In the data rows, zero lies at 7.5, halfway between 7 and 8.
Here are some points:
[7, 7, 7, 6, 6, 7, 8, 9, 10, 9, 8, 9, 9, 9, 8, 8, 6, 5, 6, 6, 5, 6, 7, 9]
[9, 9, 9, 9, 9, 9, 9, 8, 8, 8, 7, 8, 8, 7, 8, 8, 8, 9, 11, 10, 9, 10, 9, 9]
[8, 7, 5, 5, 5, 4, 5, 5, 6, 7, 8, 9, 9, 9, 6, 6, 7, 6, 5, 4, 4, 5, 6, 7]
[11, 9, 9, 10, 8, 7, 6, 6, 5, 5, 7, 7, 7, 7, 6, 5, 5, 5, 5, 3, 1, 1, 0, 0]
[7, 7, 6, 5, 5, 6, 6, 5, 6, 8, 9, 9, 9, 7, 7, 8, 6, 5, 5, 4, 3, 5, 6, 7]
[6, 6, 8, 8, 6, 5, 4, 4, 4, 4, 3, 2, 2, 4, 5, 5, 7, 9, 9, 8, 9, 9, 7, 7]
[8, 7, 8, 7, 4, 4, 3, 4, 5, 6, 7, 7, 7, 8, 7, 7, 7, 7, 6, 5, 5, 3, 3, 5]
[12, 11, 11, 12, 12, 11, 11, 10, 9, 9, 8, 7, 6, 6, 5, 5, 4, 4, 4, 4, 4, 6, 7, 7]
[5, 5, 5, 5, 4, 3, 4, 5, 5, 6, 7, 9, 9, 8, 8, 9, 11, 10, 9, 8, 8, 7, 6, 5]
[7, 7, 8, 8, 9, 9, 9, 10, 10, 9, 7, 7, 8, 8, 7, 7, 8, 8, 7, 8, 8, 8, 8, 8]
[6, 7, 7, 6, 6, 7, 6, 5, 6, 6, 6, 6, 7, 8, 9, 10, 9, 9, 11, 11, 10, 10, 10, 8]
[3, 4, 4, 4, 6, 6, 4, 4, 5, 5, 5, 6, 7, 8, 8, 8, 9, 10, 11, 10, 10, 11, 10, 9]
[5, 6, 6, 5, 5, 5, 5, 5, 7, 8, 8, 7, 8, 8, 8, 7, 6, 6, 6, 4, 5, 6, 6, 5]
[15, 15, 15, 15, 15, 14, 15, 15, 15, 15, 14, 13, 13, 13, 12, 9, 9, 8, 7, 6, 6, 6, 6, 7]
[8, 9, 8, 8, 7, 8, 8, 7, 5, 6, 6, 6, 5, 6, 7, 7, 9, 10, 11, 12, 10, 9, 8, 8]
[12, 12, 11, 12, 13, 14, 14, 15, 15, 15, 14, 13, 14, 11, 9, 9, 7, 6, 7, 6, 6, 6, 7, 7]
[14, 14, 14, 15, 14, 11, 11, 11, 11, 10, 10, 10, 9, 8, 7, 6, 6, 6, 5, 6, 7, 7, 6, 5]
[8, 10, 10, 11, 10, 9, 9, 8, 7, 5, 4, 4, 4, 5, 5, 6, 5, 5, 7, 8, 8, 8, 7, 5]
[4, 5, 5, 5, 6, 6, 5, 4, 5, 5, 5, 5, 5, 4, 6, 7, 7, 8, 8, 7, 9, 9, 8, 7]
[6, 8, 8, 8, 8, 8, 7, 7, 6, 6, 7, 7, 8, 9, 9, 10, 10, 12, 12, 12, 11, 10, 9, 7]
[6, 7, 8, 8, 9, 8, 7, 6, 6, 6, 5, 5, 5, 5, 6, 7, 7, 7, 9, 11, 10, 9, 8, 7]
[3, 4, 4, 4, 5, 5, 6, 5, 3, 4, 5, 6, 7, 6, 6, 7, 7, 7, 7, 7, 7, 8, 9, 7]
[7, 7, 5, 5, 5, 5, 6, 7, 8, 8, 7, 8, 9, 7, 7, 6, 6, 5, 4, 4, 4, 4, 5, 6]
[5, 4, 4, 5, 5, 6, 6, 6, 7, 7, 8, 8, 8, 9, 9, 8, 8, 8, 6, 5, 8, 8, 8, 8]
[7, 7, 7, 8, 8, 7, 6, 5, 6, 7, 6, 5, 6, 7, 8, 9, 9, 10, 9, 10, 10, 8, 7, 7]
Then 16 other points, each followed by its number:
[12, 10, 9, 8, 8, 7, 6, 6, 6, 6, 5, 6, 5, 4, 5, 6, 4, 3, 3, 3, 3, 3, 3, 4] 0
[5, 5, 4, 5, 5, 3, 3, 3, 3, 3, 5, 6, 7, 7, 7, 7, 7, 7, 6, 5, 5, 5, 5, 5] 1
[5, 5, 5, 4, 4, 4, 5, 4, 3, 4, 5, 5, 5, 6, 7, 6, 6, 5, 6, 7, 7, 7, 6, 7] 2
[5, 6, 7, 7, 7, 7, 7, 8, 8, 6, 7, 8, 8, 8, 8, 8, 9, 9, 10, 11, 10, 10, 10, 9] 3
[11, 10, 9, 8, 8, 7, 6, 6, 6, 6, 6, 6, 5, 7, 6, 4, 4, 5, 5, 4, 4, 5, 5, 6] 4
[5, 5, 5, 4, 3, 3, 2, 3, 4, 4, 4, 6, 7, 7, 7, 6, 6, 6, 6, 5, 4, 5, 6, 6] 5
[12, 12, 11, 9, 8, 8, 8, 7, 7, 7, 6, 7, 7, 7, 7, 6, 4, 3, 3, 3, 4, 4, 3, 4] 6
[9, 11, 10, 11, 10, 9, 8, 8, 7, 6, 6, 6, 5, 5, 7, 7, 7, 7, 7, 8, 10, 10, 8, 6] 7
[13, 12, 12, 12, 12, 12, 13, 14, 13, 13, 13, 11, 10, 9, 8, 7, 6, 6, 5, 6, 6, 6, 7, 8] 8
[4, 5, 7, 8, 8, 6, 6, 7, 6, 5, 5, 5, 5, 5, 6, 6, 6, 7, 9, 9, 10, 10, 9, 8] 9
[11, 10, 10, 10, 8, 8, 9, 7, 7, 8, 7, 7, 7, 7, 9, 8, 8, 8, 7, 6, 5, 4, 4, 5] 10
[6, 6, 6, 6, 7, 8, 9, 11, 12, 13, 13, 13, 11, 10, 9, 8, 7, 7, 7, 6, 6, 7, 9, 10] 11
[10, 10, 10, 9, 9, 10, 11, 11, 10, 11, 11, 10, 10, 10, 9, 9, 10, 11, 10, 11, 11, 10, 10, 9] 12
[4, 5, 5, 6, 7, 8, 9, 10, 11, 10, 10, 10, 9, 8, 7, 7, 7, 7, 8, 10, 10, 10, 11, 10] 13
[6, 6, 6, 7, 7, 8, 9, 9, 8, 9, 10, 9, 8, 7, 8, 7, 6, 6, 6, 5, 6, 7, 6, 6] 14
[6, 5, 5, 6, 7, 8, 9, 10, 11, 10, 10, 10, 8, 8, 9, 8, 7, 8, 8, 8, 9, 9, 9, 9] 15
Which of these numbered points is nearest to each point below, ignoring the 3 directions in which the first points spread most? Its number follows each.
[3, 4, 3, 4, 5, 5, 6, 5, 4, 4, 4, 3, 4, 5, 5, 8, 9, 9, 9, 11, 12, 11, 10, 11] > 8
[7, 5, 6, 5, 5, 5, 5, 6, 8, 9, 8, 8, 7, 8, 7, 6, 6, 6, 5, 5, 5, 5, 6, 7] > 8
[6, 6, 6, 7, 7, 7, 8, 9, 8, 7, 9, 10, 9, 8, 8, 8, 8, 7, 7, 8, 8, 8, 8, 8] > 3
[6, 7, 7, 7, 8, 9, 10, 10, 9, 10, 10, 10, 10, 9, 7, 6, 6, 5, 6, 6, 5, 7, 7, 7] > 14
[3, 2, 3, 5, 7, 9, 10, 11, 11, 11, 12, 12, 10, 9, 8, 7, 7, 7, 8, 10, 11, 11, 11, 11] > 13
[9, 8, 7, 6, 5, 4, 4, 4, 5, 4, 5, 6, 7, 7, 6, 5, 6, 5, 5, 4, 3, 2, 4, 5] > 5
[5, 5, 7, 7, 6, 6, 7, 8, 8, 7, 8, 9, 7, 8, 9, 8, 8, 9, 9, 8, 7, 8, 9, 8] > 3
[13, 12, 11, 11, 10, 10, 12, 12, 12, 13, 13, 12, 12, 12, 9, 9, 9, 7, 6, 6, 7, 7, 8, 7] > 12
[15, 15, 15, 15, 15, 15, 15, 15, 15, 12, 10, 7, 4, 3, 0, 0, 0, 0, 2, 3, 4, 6, 7, 6] > 13
[4, 5, 7, 9, 8, 8, 10, 10, 11, 10, 9, 8, 9, 9, 9, 10, 11, 11, 12, 11, 13, 14, 13, 12] > 9
[5, 6, 5, 5, 7, 7, 6, 6, 8, 8, 9, 8, 7, 8, 8, 8, 7, 8, 8, 7, 6, 7, 7, 6] > 14
[14, 14, 13, 13, 12, 12, 13, 12, 14, 13, 11, 11, 11, 9, 8, 7, 6, 5, 4, 3, 5, 7, 6, 7] > 7
[4, 4, 5, 5, 5, 6, 5, 4, 4, 5, 6, 6, 5, 5, 6, 7, 8, 8, 8, 7, 8, 8, 7, 7] > 14
[4, 5, 5, 4, 4, 4, 4, 5, 5, 5, 6, 6, 6, 7, 6, 7, 7, 6, 6, 7, 6, 6, 6, 6] > 3
[8, 9, 10, 9, 9, 9, 9, 9, 6, 4, 4, 5, 5, 5, 7, 9, 8, 8, 9, 9, 9, 9, 8, 8] > 0
[10, 10, 9, 8, 7, 6, 6, 5, 5, 6, 6, 6, 6, 5, 7, 7, 4, 3, 3, 4, 4, 3, 3, 3] > 6
[6, 5, 5, 5, 6, 6, 7, 10, 11, 12, 13, 12, 11, 9, 10, 8, 6, 5, 4, 6, 7, 6, 6, 8] > 15
[6, 5, 5, 5, 6, 6, 6, 5, 7, 8, 6, 7, 7, 8, 9, 9, 10, 9, 9, 9, 10, 9, 8, 9] > 0
[6, 5, 5, 4, 4, 5, 5, 5, 5, 7, 9, 9, 9, 8, 9, 8, 6, 5, 5, 5, 5, 5, 6, 7] > 2
[1, 2, 2, 4, 6, 7, 8, 8, 8, 7, 6, 5, 5, 6, 7, 8, 9, 11, 13, 15, 15, 15, 15, 14] > 13
[7, 6, 5, 6, 7, 8, 8, 9, 10, 11, 10, 8, 8, 8, 8, 6, 6, 6, 6, 6, 6, 7, 9, 9] > 11
[7, 7, 8, 8, 7, 6, 6, 6, 6, 6, 6, 7, 7, 8, 11, 11, 11, 11, 11, 10, 8, 8, 8, 7] > 10
[8, 9, 9, 9, 11, 11, 11, 11, 11, 10, 11, 9, 7, 9, 11, 10, 9, 10, 12, 12, 12, 11, 10, 9] > 14
[7, 8, 9, 7, 6, 6, 6, 6, 6, 6, 7, 9, 9, 10, 10, 11, 12, 12, 12, 11, 10, 8, 7, 7] > 10
[6, 7, 10, 11, 10, 10, 10, 10, 9, 8, 6, 5, 5, 5, 6, 7, 8, 9, 10, 11, 10, 10, 11, 11] > 11
[11, 12, 10, 9, 8, 6, 6, 7, 6, 5, 6, 8, 8, 8, 9, 8, 6, 7, 6, 3, 2, 2, 0, 1] > 10
[12, 12, 10, 8, 8, 7, 8, 7, 6, 7, 7, 8, 8, 6, 6, 6, 5, 4, 3, 4, 4, 5, 5, 6] > 6
[9, 8, 9, 10, 11, 10, 11, 12, 12, 12, 11, 10, 10, 9, 7, 6, 4, 4, 5, 5, 7, 8, 8, 8] > 9
[6, 7, 7, 8, 8, 7, 6, 6, 5, 4, 3, 3, 4, 4, 5, 8, 8, 9, 9, 9, 10, 10, 9, 8] > 7
[5, 4, 5, 4, 4, 4, 4, 5, 5, 7, 7, 7, 10, 10, 10, 9, 8, 8, 8, 8, 7, 7, 8, 8] > 5
[14, 15, 15, 15, 15, 15, 15, 15, 15, 13, 10, 9, 7, 5, 3, 1, 1, 2, 4, 5, 7, 8, 8, 8] > 13
[6, 5, 5, 5, 5, 6, 5, 6, 7, 8, 7, 8, 8, 9, 8, 8, 7, 7, 8, 7, 6, 6, 6, 7] > 5
[5, 6, 7, 6, 7, 8, 8, 8, 9, 9, 7, 7, 7, 7, 8, 9, 10, 10, 9, 10, 12, 12, 12, 12] > 8
[9, 9, 10, 8, 5, 5, 5, 6, 7, 7, 7, 7, 6, 7, 8, 7, 8, 9, 8, 7, 6, 5, 5, 6] > 10
[7, 7, 8, 9, 8, 9, 10, 10, 10, 12, 12, 11, 9, 7, 6, 6, 6, 6, 7, 8, 8, 8, 9, 8] > 11
[4, 5, 5, 6, 7, 7, 7, 7, 8, 7, 7, 7, 8, 8, 8, 10, 10, 8, 9, 10, 9, 9, 9, 8] > 3
[7, 7, 7, 7, 7, 6, 7, 7, 6, 6, 6, 6, 6, 7, 8, 7, 6, 6, 7, 8, 8, 7, 7, 8] > 2
[11, 12, 12, 10, 9, 8, 6, 7, 7, 8, 8, 6, 8, 8, 6, 5, 5, 5, 4, 5, 4, 3, 3, 4] > 5
[6, 6, 6, 6, 6, 6, 6, 6, 7, 8, 7, 7, 9, 9, 8, 8, 7, 6, 7, 7, 6, 7, 7, 7] > 5
[3, 2, 3, 5, 6, 10, 12, 12, 12, 13, 12, 11, 10, 9, 9, 9, 9, 10, 11, 13, 14, 14, 14, 14] > 13
[2, 2, 4, 5, 6, 8, 8, 7, 7, 8, 8, 7, 6, 7, 8, 8, 8, 10, 12, 12, 12, 12, 11, 11] > 11
[3, 5, 5, 6, 6, 6, 7, 5, 4, 5, 7, 8, 7, 8, 10, 10, 12, 12, 12, 12, 11, 11, 10, 7] > 1
[13, 12, 12, 12, 12, 13, 12, 14, 14, 12, 12, 10, 10, 10, 7, 6, 6, 5, 5, 6, 5, 6, 8, 9] > 8
[7, 8, 8, 9, 8, 7, 6, 6, 4, 4, 3, 4, 4, 6, 7, 9, 10, 9, 10, 11, 10, 10, 10, 9] > 5
[5, 5, 5, 7, 7, 7, 8, 8, 7, 7, 7, 7, 8, 9, 8, 7, 9, 10, 11, 11, 11, 10, 11, 10] > 3
[6, 5, 5, 6, 5, 5, 6, 6, 6, 8, 9, 8, 9, 9, 8, 8, 8, 9, 9, 7, 7, 8, 8, 8] > 12
[11, 12, 12, 13, 14, 14, 14, 14, 13, 13, 11, 9, 9, 8, 6, 5, 4, 5, 6, 6, 8, 10, 9, 8] > 13
